In the rows, 128 means zero.
A single turn carries every row of the set below to another of its rows. Some are shown first; where does it send the rows asked next?
K_584: [150 113 104 150 148 114 101  94 146 115 106 113 127 111 109 106  98 123
 124]
K_974: [132 123 122 133 132 100 131  87 108 115 114 112 123 126 145  99 113  84
 129]
K_130: [102 118 117 150 138 114 110 108 104 103  85 107 138 118 140 144 127  95
 139]
K_928: [108 133 116 125 136 112 114 126 110 119  92 124 133 133 132 150 134 104
 150]
K_845: [119 131 126 133 131  93 132  81 138 109 113 112 110 134 137 111 113  98
 125]
K_577: [149 118 106 151 142 113 105  97 131 121 106 100 119 110 109 105  94 115
 121]
K_645: [119 129 117 118 136 112 108 126 105 127  97 119 135 143 124 149 130 115
 151]
K_585: [149 120 106 130 162 134 105 118 136  97 111 102 118 115 119 132  95 102
 136]
K_323: [150 120 106 130 165 134 104 117 138  96 111 105 120 116 120 131  95 104
 137]
K_943: [118 106 102 141 141 122 102 113  97 109  91 120 155 116 137 129 135 107
 146]
K_958: [108 131 117 125 137 112 113 123 119 115  92 129 135 135 133 153 136 108
 151]
K_777: [130 129 114 125 126  98 134  90 111 123 116 106 115 131 133  97 113  96
 126]
K_12: [142 106 113 129 140 105 119  84 130 108 116 140 146 129 145  95 126 104
 137]
K_604: [124 124 130 140 137  96 130  79 133 103 111 119 121 129 148 111 114  87
 127]
K_613: [144 127 104 135 137 107 124  98 118 125 107  90 113 116 109  97 110 110
 121]
K_927: [152 119 104 128 162 135 105 120 132  99 111 104 121 115 120 129  96 104
 138]
K_484: [155 114  94 129 142 113 116  98 125 123 110 108 130 117 108  91 118 125
 128]
K_357: [150 112 100 134 148 112 112  91 154 109 107 121 134 121 111 101 123 133
 130]
K_199: [152 118 104 128 165 135 104 118 136  97 112 106 122 115 119 129  97 105
 138]
K_524: [150 120 105 129 162 135 106 118 132  99 111 103 119 115 119 130  96 102
 136]
K_964: [113 130 112 122 135 114 113 128 104 123  93 125 136 132 131 145 135 106
 152]
K_843: [119 126 119 120 141 112 106 123 118 120  97 126 139 145 126 153 133 120
 152]
K_579: [145 121 111 154 144 112 105  94 141 116 103 102 116 110 110 110  92 114
 121]
K_523: [144 115 102 117 130 103 126  92 112 124 120 123 133 130 133  86 123 110
 133]
K_869: [125 121 120 131 138  97 124  79 157 103 114 133 126 136 137 110 123 113
 131]
K_207: [115 130 121 122 138 110 109 122 118 119  95 122 133 145 127 156 131 115
 150]
K_762: [115 126 111 121 136 115 111 128 109 121  93 130 141 134 132 144 138 110
 154]
K_406: [144 112 111 127 135 105 125  89 106 118 118 125 138 126 144  89 121  94
 133]
K_966: [145 117 110 153 148 111 103  93 150 112 104 108 120 112 109 112  96 120
 122]
K_250: [122 126 115 118 138 113 107 126 110 125  97 125 141 144 126 148 134 119
 153]
K_272: [130 114 124 137 142  99 122  79 145  98 113 137 137 131 146 108 123 100
 133]
K_501: [140 111 106 121 137 103 120  85 140 112 118 139 141 135 135  95 128 120
 137]
K_941: [153 114 102 148 144 114 103  98 136 121 107 108 126 109 109 102  97 120
 124]
K_767: [117 132 121 122 136 109 110 124 109 123  96 117 131 145 127 154 129 112
 149]
K_102: [112 106 107 145 145 120 101 108 116 100  89 127 156 119 139 138 137 111
 148]
K_860: [113 126 113 123 138 114 110 125 117 117  93 134 139 135 133 149 138 111
 153]
K_826: [111 114 107 145 138 119 108 113  90 112  88 107 144 116 137 133 128  97
 142]
K_804: [104 113 116 151 143 115 105 105 120  96  86 119 145 120 140 147 132 104
 143]
K_471: [132 132 117 144 140 103 124  89 142 112 103  92 105 120 112 112 108 109
 118]
K_502: [135 123 115 143 148 104 117  85 164 103 103 111 119 123 113 115 116 123
 124]

K_577 moves to K_579
K_767 moves to K_207
And these:
K_860 moves to K_762
K_845 moves to K_869
K_974 moves to K_604
K_484 moves to K_613
K_804 moves to K_102

A single turn carries every row of the set below to another of its rows. Some are shown first; where does it send the rows asked next?
K_322: [106 146 141 111 117 135 131 110 116 118 130 141 134 129 163 130 156 133]
K_517: [126 126 127 108 140 133 109 122 118 142 132 122 137 132 150 116 133 101]
K_588: [ 91 135 135 114 129 145 125 107 113 113 123 135 137 118 150 134 159 126]
K_412: [121 122 102 134 140 122 132 105 104 122 117 126 118 109 119 150 132 135]
K_847: [129 129 111 148 140 129 131 122 119 125 127 129 111 123  95 137 139 137]
K_734: [ 97 144 143 131 132 152 122 123 122 112 133 135 132 130 127 120 164 123]
K_742: [120 115 104 124 136 119 144 102 118 120 120 133 113 111 120 147 136 142]
K_463: [122 116 107 128 133 124 150 108 129 110 130 134 104 114 112 139 135 144]
K_720: [128 125 129 117 129 137 113 130 151 147 152 126 123 144 138 116 130 119]
K_75: [106 134 139 143 141 114 116 102 136 135 142 141 144 130 136 109 117 122]
K_787: [121 124 106 135 135 126 143 123 126 113 129 137 109 126  96 124 141 139]
K_981: [120 136 118 125 141 114 138  92 102 114 110 136 117 118 130 145 137 125]
K_442: [125 120 117  99 126 137 124 114 138 119 148 119 118 129 161 113 119 113]
K_394: [135 122 137 109 131 138 126 126 150 137 145 133 119 144 136 117 133 107]
K_685: [125 137 114 134 128 125 146 103 134  97 137 133  92 128 118 135 126 138]
K_728: [109 145 138 120 106 139 129 114 138 121 146 141 120 136 159 132 147 148]
K_840: [125 144 107 147 135 124 118 101 103 114 124 121 105 122 128 147 118 132]
K_112: [123 118 120 105 128 128 110 114 137 149 141 126 128 133 162 130 123 121]
K_240: [117 119  96 130 136 121 127 108 101 122 113 133 120 112 120 145 131 137]
K_187: [131 120 128 107 134 132 109 113 123 147 131 129 128 133 156 134 124 103]
K_905: [120 129 119 125 130 110 146  94 134 125 124 143 106 125 127 152 135 146]
K_710: [114 113  97 121 130 118 142 105 117 119 119 139 114 114 120 142 133 146]
K_179: [103 130 140 134 137 113 125  97 143 130 143 144 143 128 143 110 116 125]
K_885: [ 96 140 129 129 116 157 124 116 135  96 149 127 113 126 141 123 142 138]
K_723: [131 119 131  97 130 137 134 115 141 120 143 130 116 133 151 116 127 103]
K_212: [129 146 128 141 142 122 142 113 122 109 124 137 108 133 100 126 145 123]
K_511: [106 133 133 141 134 119 122 100 146 121 151 137 133 128 141 106 108 128]
K_706: [129 117 122 102 124 136 121 109 138 133 141 126 117 131 163 132 115 111]
K_434: [130 132 118 122 133 145 103 128 127 129 149 112 122 138 145 109 121 107]
K_451: [104 135 130 144 136 120 112  98 135 126 147 134 138 126 148 113 103 125]
K_466: [118 116 101 124 129 122 149 112 129 108 129 139 105 120 109 131 134 146]
K_52: [112 158 147 130 121 143 119 127 118 124 136 139 132 140 141 120 160 130]
K_789: [ 97 141 134 140 121 149 101 121 130 137 138 134 130 133 137 143 152 142]
K_338: [106 137 138 141 142 119 122 102 134 117 145 137 139 128 136  98 114 115]
K_226: [109 154 129 124 113 146 114 112 105 111 135 128 127 126 166 131 140 132]
K_939: [137 130 130 123 129 145 109 129 139 137 151 123 115 144 138 121 120 107]
K_978: [ 91 130 134 122 115 142 123 110 143 126 139 141 124 126 148 144 153 149]
K_791: [ 95 143 121 135 120 155 104 111 112 107 138 121 122 119 153 137 135 134]
K_151: [111 156 135 136 112 144 106 121 118 134 140 133 128 138 154 136 145 141]
K_689: [112 156 137 127 111 149 128 122 127 102 149 132 118 136 149 115 146 133]
K_263: [126 128 103 148 140 127 122 114 105 127 123 124 114 116 108 145 130 137]
K_486: [123 128 105 147 138 128 124 127 117 126 126 133 114 127  95 131 137 139]
K_93: [135 130 128 118 137 144 105 123 119 135 137 120 125 135 144 121 122  95]
K_238: [127 124 112 139 138 129 145 119 128 113 131 131 106 120  97 132 140 137]
K_763: [120 128  96 144 137 127 118 119 103 125 119 128 117 120 109 139 128 137]
K_775: [125 121 132  99 135 134 131 123 142 129 143 129 128 137 143 105 141 105]
K_755: [103 133 134 134 141 116 122  94 129 118 140 137 142 122 146 105 112 116]
K_851: [128 145 124 153 136 119 119 112 123 137 125 137 109 136 107 148 136 138]

K_685 moves to K_212
K_412 moves to K_742
K_394 moves to K_939
And these:
K_710 moves to K_466
K_789 moves to K_791
K_451 moves to K_755
K_151 moves to K_226
K_434 moves to K_517

A single turn carries every row of the set below to another of its rows. Some are shown first; where does it send the rows asked next?
K_105: [139 140 137 130 135 125 126 148 131 127 132 144 125 121 133 134 140 145
 117 141 120 162 104  87 115 137 134 117 145 108 126]
K_458: [120 125 133 131 135 111 101 125 134 117 129 135 127 146 137 142 119 117
 100 122 148 133 121 163 152 114 121 128 116 110 138]
K_898: [162 137 116 117 121 120  99 138 138 126 110 121 124 141 129 145 121 129
 121 117 117 119 117 126 116 135 133 116 115 120 155]
K_988: [143 137 134 109 113 103 114 136 136 132 116 129 122 148 131 149 130 108
 128 117 114 116 128 134 105 143 132 117 136 125 157]
K_582: [118 130 142 122 138 128 131 166 108 123 139 137 116 117 136 130 126 141
 105 129 135 161 117  89 131 134 131 120 150 114 125]
K_369: [156 128 121 123 123 152 135 131 144 141 131 129 120 143 132 128 142 119
 148 125 141 130 118 132 139 133 128  96 142 121 146]
K_366: [139 149 149 135 123 129 112 134 138 124  96 147 126 132 123 117 142 132
 110 133 140 145 115  89 118 141 116 114 159 128 129]
K_507: [109 125 126 120 127 137 147 142 136 130 128 128 113 129 129 132 139  98
 129 123 161 142 127 146 119 120 122  95 154 114 151]
K_882: [146 129 138 127 126 126 124 108 127 128 113 111 131 133 146 139 128 138
 108 109 132 124 128 159 147 131 140 126 120 113 138]
K_297: [132 129 132 134 124 129 111 124 121 116 109 122 122 119 144 114 125 134
 100 129 135 153 120  78 130 121 101 127 143 122 144]
K_947: [118 124 140 117 133 131 127 125 109 120 120 128 134 139 133 122 128 119
 102 132 136 174 122  96 143 116 104 139 163 124 158]
K_669: [143 121 137 133 140 113 109 125 136 116 122 120 127 135 113 148 135 118
 102 113 136 134 120 156 162 144 137 118 131 110 127]
K_816: [116 129 130 143 125 147 132 135 115 115  99 128 122 139 113 138 110 105
  82 131 133 158 119 145 124 122 140 126 148 110 121]
K_859: [127 135 135 100 117 115 125 142 127 128 119 122 123 154 128 149 137 100
 117 119 122 141 127 152 108 131 141 131 147 133 168]
K_589: [127 123 116 128 134 145 127 148 152 135 137 136 112 119 116 127 122 138
 124 127 169 130 122 135 137 128 111 113 125 117 152]
K_138: [118 134 150 112 138 116 133 146 121 133 145 147 126 136 132 144 140 125
 126 130 127 169 117  92 123 136 128 125 161 114 129]
K_308: [120 130 131 107 129 127 123 165 113 123 122 124 121 141 117 147 114 114
 102 123 134 143 126 158 120 129 138 136 145 130 173]
K_569: [113 139 142 104 138 139 135 147 110 130 138 136 126 140 146 132 136 137
 113 123 138 174 115  96 130 115 136 129 147 120 133]
K_32: [129 134 148 153 138 128 101 141 131 119 130 140 121 130 130 153 115 111
 109 133 136 140 115 175 134 130 132 129 142 117 142]
K_33: [119 115 138 130 106 126 138 126 108 125 113 128 119 156 139 131 113  91
  98 130 122 151 135 140 132 122 129 131 155 120 120]
K_744: [130 140 144 129 119 131 121 111 132 125 123 139 133 138 143 119 143 126
 109 144 119 152 114  91 120 125 109 140 155 127 160]
K_378: [153 127 134 131 112 138 113 102 146 138 121 131 124 153 122 142 122 124
 116 124 117 148 126 124 135 137 129 153 131 130 120]
K_862: [151 110 110 125 125 127 125 136 157 137 140 127 113 129 124 125 136 125
 139 128 151 138 123 125 146 133 108 108 131 119 144]
K_71: [135 125 129 137 121 117 109 116 155 132 104 141 122 135 102 143 112 128
 103 123 141 146 128 123 125 139 116 141 124 115 108]
K_100: [129 124 128 126 120 143 147 131 128 136 142 127 116 131 145 133 131 104
 141 127 134 121 126 134 126 129 120  97 150 112 160]
K_724: [135 130 142 138 122 119 116 122 135 128 110 124 123 134 156 140 128 114
 118 126 139 156 124 179 120 113 133 130 138 123 138]
K_729: [158 122 108 117 131 115  96 160 135 118 103 116 120 134 112 141 115 128
 108 118 135 143 116 133 129 131 129 116 119 120 148]
K_282: [144 124 152 142 122 106 127 127 127 131 110 122 122 118 141 144 121 122
 120 118 131 128 135 167 129 147 133 120 147 116 130]
K_479: [129 117 114 109 130 112 110 170 120 119 112 120 119 135 117 139 103 125
  98 121 146 145 126 146 130 122 123 128 126 122 161]
K_516: [121 145 141 112 130 122 131 134 128 138 136 154 133 140 150 134 135 145
 125 135 128 155 112  89 113 121 126 126 137 110 135]
K_858: [118 145 160 122 130 129 130 136 119 131 113 159 137 149 118 125 132 124
 111 137 141 149 122 103 130 138 113 127 174 127 148]
K_518: [114 125 122 146 125 135 119 121 131 119 108 131 122 123 115 141  96 128
  82 130 136 143 122 129 120 122 119 141 121 103 128]
K_91: [138 129 152 132 106 139 130 122 118 141 122 144 122 162 132 138 108 113
 115 125 116 127 135 133 137 143 133 140 150 130 120]
K_439: [128 140 147 129 140 147 118 148 109 120  99 137 129 130 115 122 120 135
 101 124 152 156 120  93 141 133 116 118 163 124 136]
K_477: [116 122 115 129 138 153 135 143 144 124 140 119 110 112 117 134 135 115
 117 129 159 153 117 144 126 120 122 115 141 116 163]
K_104: [125 133 128 116 129 120 128 151 125 125 122 137 122 127 148 119 137 148
 107 132 141 168 112  88 121 116 128 116 132 112 120]

K_477 moves to K_507
K_378 moves to K_71
And these:
K_138 moves to K_516
K_282 moves to K_882
K_898 moves to K_729
K_858 moves to K_744

A single turn carries every row of the set below to another of its rows. Some are shown first; where does it send the rows asked next?
K_152: [103 151 131 123 139 144 147 126 118 125 118 133 104 149 115 126 126 127
 117 131]
K_884: [112 127 137 124 124 138 115 120 117 105 146  96 116 135 155 137 130 139
 133 138]
K_608: [132 117 114  92 129 139 159 100 138 144 134 123 121 160 135 107 123 122
 123 145]
K_421: [108 126 132 125 123 138 117 111 124 107 140  95 116 133 157 136 132 136
 130 135]
K_431: [137 122 110 106 133 136 127 136 146 125 131 136 117 181 125 146 118 138
 151 141]
K_178: [127 126 115 104 142 133 151 116 138 139 120 116 131 172 126 151 113 137
 159 129]
K_262: [135 130 107 104 122 120 133 127 135 147 119 125 121 134 144 119 139 114
 109 134]
K_110: [141 109 117 121 146 122 127 121 141 139 143 125 125 162 119 143 106 121
 157 123]
K_70: [114 141 136 139 140 129 126 126 108 133 133 132  98 156 116 123 120 122
 111 124]
K_166: [101 138 131 131 141 135 144 108 132 130 123 122 102 140 115 123 121 113
 122 115]
K_217: [142 114 132  94 131 130 136 120 138 140 157 106  95 185 138 111 122 129
 130 138]
K_211: [112 133 141 133 132 132 125 125 133 117 146 118  83 155 114 130 116 113
 135 116]
K_356: [145 143 131 102 121 117 132 149  97 147 134 109 115 158 144 135 130 131
 125 139]
K_571: [113 129 138 122 132 140 112 128 120 107 148  96 113 134 153 134 135 142
 129 137]
K_820: [111 130 134 127 134 137 119 118 110 116 138 101 126 128 154 131 134 140
 120 138]
K_508: [112 130 135 124 134 138 111 126 122 112 143  98 113 138 157 130 139 144
 119 137]
K_676: [131 122 122 106 155 127 137 126 151 145 130 107 116 180 128 144 119 140
 151 120]
K_705: [143 113 115 125 142 117 117 122 127 146 135 129 122 183 128 141 111 133
 140 128]
K_57: [143 127 121  98 102 127 128 142 137 117 146 116 105 139 137 137 125 109
 150 138]
K_306: [107 127 129 122 128 142 121 114 128 107 137 101 120 126 155 132 136 136
 125 138]
K_185: [143 128 130 108 116 107 117 135 122 148 141  94  97 168 152 132 131 123
 126 123]
K_865: [137 124 122 106 108 117 143 116 125 135 139 102 121 129 138 138 116 101
 152 126]
K_82: [142 118 119  95 144 138 150 119 130 148 144 130 122 154 129 101 125 124
 116 147]
K_265: [134 116 100 116 133 127 126 115 143 138 120 143 127 176 129 139 117 131
 136 136]
K_658: [126 134 112  97 107 123 153 111 129 141 112 106 125 139 148 134 130 115
 132 133]
K_252: [135 132 129  90 117 124 130 144 150 130 140  91  93 156 147 135 136 123
 142 127]
K_838: [134 111 121  97 121 134 160  93 131 140 145 114 120 159 133 115 110 114
 141 140]
K_388: [109 146 138 125 125 137 127 133 124 116 133 123  80 174 122 132 124 129
 125 128]
K_426: [110 129 130 123 132 141 120 119 119 110 139 106 125 122 153 130 135 137
 122 140]
K_643: [135 118 115 113 165 126 134 126 148 151 131 123 130 158 121 135 118 131
 142 121]
K_965: [102 144 139 122 127 142 148 119 128 112 132 113  92 152 114 139 115 118
 146 123]
K_708: [106 148 147 127 147 131 137 128 117 134 132 107  89 165 119 129 123 130
 123 116]
K_564: [146 123 133  95 147 134 150 127 110 153 152 119 120 165 129 108 119 132
 123 145]
K_428: [136 132 116 104 147 136 141 138 125 139 124 131 131 176 123 147 117 146
 147 141]
K_470: [142 115 130  87 128 141 145 125 146 127 162 111  98 170 130 115 118 123
 146 143]
K_190: [142 140 127  99 143 121 139 149 118 153 133 111 123 130 136 123 136 122
 119 131]
K_640: [110 131 135 125 133 136 116 119 114 117 136  97 119 137 159 131 138 145
 116 137]
K_681: [145 122 134  96 133 128 143 122 112 149 151 111 106 187 138 113 119 136
 125 144]
K_418: [143 112 126  95 118 139 151 112 131 127 160 119 112 161 128 118 108 114
 151 146]
K_937: [103 136 126 134 115 136 137 107 125 115 126 133  97 152 118 131 115 112
 129 127]

K_152 moves to K_965
K_252 moves to K_190
And these:
K_178 moves to K_676
K_418 moves to K_681
K_884 moves to K_640

